One turn sends every row of this set to another row. A few are shown first. Where does it send the rows asked after them?
kani: [ -2.8   6.7  -5.9   5.0  13.4   6.6   0.0   2.7 -10.1  -4.4  12.9   1.9
   4.1 -12.9  -0.8  -0.2  -7.6   8.1  -2.8   3.0  -5.7]
zita: [ -1.0  -1.0  -4.6  -8.5  -6.8   1.6  -5.5  -1.3  -9.5  -5.6  11.9   1.7
   7.2  -8.6  -6.7   2.0 -15.7   6.5  -5.9   0.8   1.7]
pilu: [  7.7  -4.6  -4.0  -4.1  -9.6   3.1  -3.3  -1.2  -9.3  -0.1   2.1   2.4
   0.4  -1.8  -8.2   6.4 -24.8  11.7 -12.0   1.9   5.6]
kiv: [ -2.0   4.7  -1.8   8.6  13.4  -9.5  -2.7  -0.6 -11.4  -6.0   8.1  12.9
   4.4  -5.6  -0.3  -6.1  -9.7  -2.2 -12.3   5.7   8.2]
Big: [  0.2   4.3  -6.9  -3.5   9.7   6.2 -12.0  -5.9  -8.8  11.8  -6.6   6.3
   2.6  11.3  -3.4  -3.9 -16.7  -2.7 -11.2  13.5  -4.2]
Liri: [ -7.7   5.3 -10.0  -3.9   9.7  -2.1 -12.0  -7.8  -9.3   0.9   3.8   5.0
   7.9   3.4  -1.7  -9.4 -10.2  -5.8  -9.9  13.3  -3.9]
paz: [ -4.6   8.9  -4.3  -7.2   0.3   6.5  -7.6  -5.8   1.0  10.1   6.7   2.0
  -0.9  -3.0  -2.2  -5.4 -13.0  -3.3 -11.8   8.4  -2.0]
lono: [  5.3  -7.4   4.3   5.0   3.4   0.5  -1.6   8.5  16.2  -5.4 -28.2  -0.7
   2.2  -3.3  -1.8  -5.2 -10.4   9.5  -5.1   1.7  -0.9]
tis: [  8.6   9.4 -16.1   0.2   8.0  -6.4  -7.5  -5.4  -1.0   1.6   7.5   9.8
  -1.7 -20.8  -2.8  -2.9  -8.5  10.2  -8.0  11.5  -3.1]
suk: [  4.1  -4.6  -2.0  -3.5   3.2   0.6  -5.0   6.3  10.8  -2.1 -29.6  15.0
  14.5  -6.0  -7.7  -9.0 -16.1  13.7   1.3   2.5  -3.5]
Nago: [  4.1   1.9  -8.7   9.2  14.9  15.8   1.1   3.4 -10.7   3.8   1.2   1.8
  -2.8  -9.4  -2.2   4.8  -8.1  11.9  -6.0   6.9  -9.1]
Bub: [  5.5 -10.0   1.0  12.1   6.0   0.7   2.6   5.0  14.4 -10.2 -23.9   0.8
   7.2  -2.9  -4.0  -9.8 -11.8  15.5  -5.6   3.9  -3.9]
kav: [  0.6   1.4  -4.4   1.4   9.4  -8.7  -6.0 -11.3  -2.4  -0.4   4.7  14.6
  -1.7  -8.7  -7.8   0.2  -5.6   0.3 -14.0  -3.4  11.6]
mag: [ -1.2  -3.1  -6.0   1.0   1.9   2.7  -0.8   7.0   7.9  -1.5 -33.0  15.1
  10.6  -4.3  -7.4 -12.9  -6.1  11.0  -3.7   9.5  -2.8]
zotat: [ -1.8  -5.8  -2.2   9.8   1.3   2.1   5.0   5.9   9.7  -7.1 -29.7   7.1
   5.9   0.2  -6.3 -12.8  -6.7  11.4  -9.1   9.5  -0.6]
muri: [ -4.7   3.2 -13.6   1.4  20.5   9.1   1.2 -10.4  -4.0   0.8   7.6   5.7
   1.5  -6.7 -10.5   1.1  -8.7   4.6  -7.0   5.6  -8.6]
fuzis: [ 11.4  -3.0 -18.3  -0.7   7.9  -5.2 -19.6 -12.5  -6.9   3.8  -6.7   9.1
   0.0 -14.7  -0.6   1.6  -8.4  14.2  -8.0   5.4  -3.8]
kaz: [  7.7  -7.2   1.6   2.1   7.0   2.4  -2.3   6.1  15.6  -6.1 -23.2   3.3
  12.7  -3.0  -5.2  -7.3 -18.8  16.2   1.5   0.7  -7.1]
sege: [  0.8 -10.1  -4.7  -3.0   9.2   2.6   0.1   5.4   8.2  -5.7 -32.6  11.8
  12.2  -4.8  -8.8  -3.7 -17.5   8.5  -1.6   4.9  -6.8]
fodoz: [  4.2  -3.1  -7.5   1.4   4.9  -2.7   3.2  12.0   6.7  -7.0 -33.1  11.9
   7.6  -4.1  -9.2  -7.5 -13.5  10.4  -4.0  13.9  -2.3]
neb: [  0.6   1.4 -18.0  -6.9   3.3  -8.9 -17.1 -11.7  -8.5  -4.6   3.5   7.1
   6.6 -12.3  -4.3  -2.6  -4.6   7.6  -5.2   6.2  -1.5]
luto: [  1.3  -6.1  -1.2   1.2  10.0   0.3  -3.5   2.7  13.7  -7.1 -31.0   4.2
   6.2  -2.4  -6.9  -2.7 -15.2  14.9  -0.5  -4.8  -3.5]
pifod: [  4.7   0.7  -2.7  12.4  12.7  -7.3  -2.1  -1.7 -13.3   0.4  -4.9  20.4
  -0.9  -5.7  -1.3  -0.9 -14.3   3.8 -16.9   2.9  11.7]
nuba: [  1.0  -1.9  -3.6   8.1   2.0   0.6   2.3  10.0  11.1  -5.8 -31.4   2.9
   2.1  -7.7  -0.4 -10.0 -13.2  11.7  -7.8  11.4  -4.1]
Buf: [  4.6  -2.4  -6.3  -4.7   0.9  -2.3   4.1  -3.2  -5.8  -2.8  11.6  10.8
   5.0  -6.3 -12.1   0.7 -24.0  -0.1 -13.5  10.9   3.5]

zotat moves to kaz
kani moves to neb
Now these:
fuzis moves to pifod
muri moves to tis
sege moves to nuba

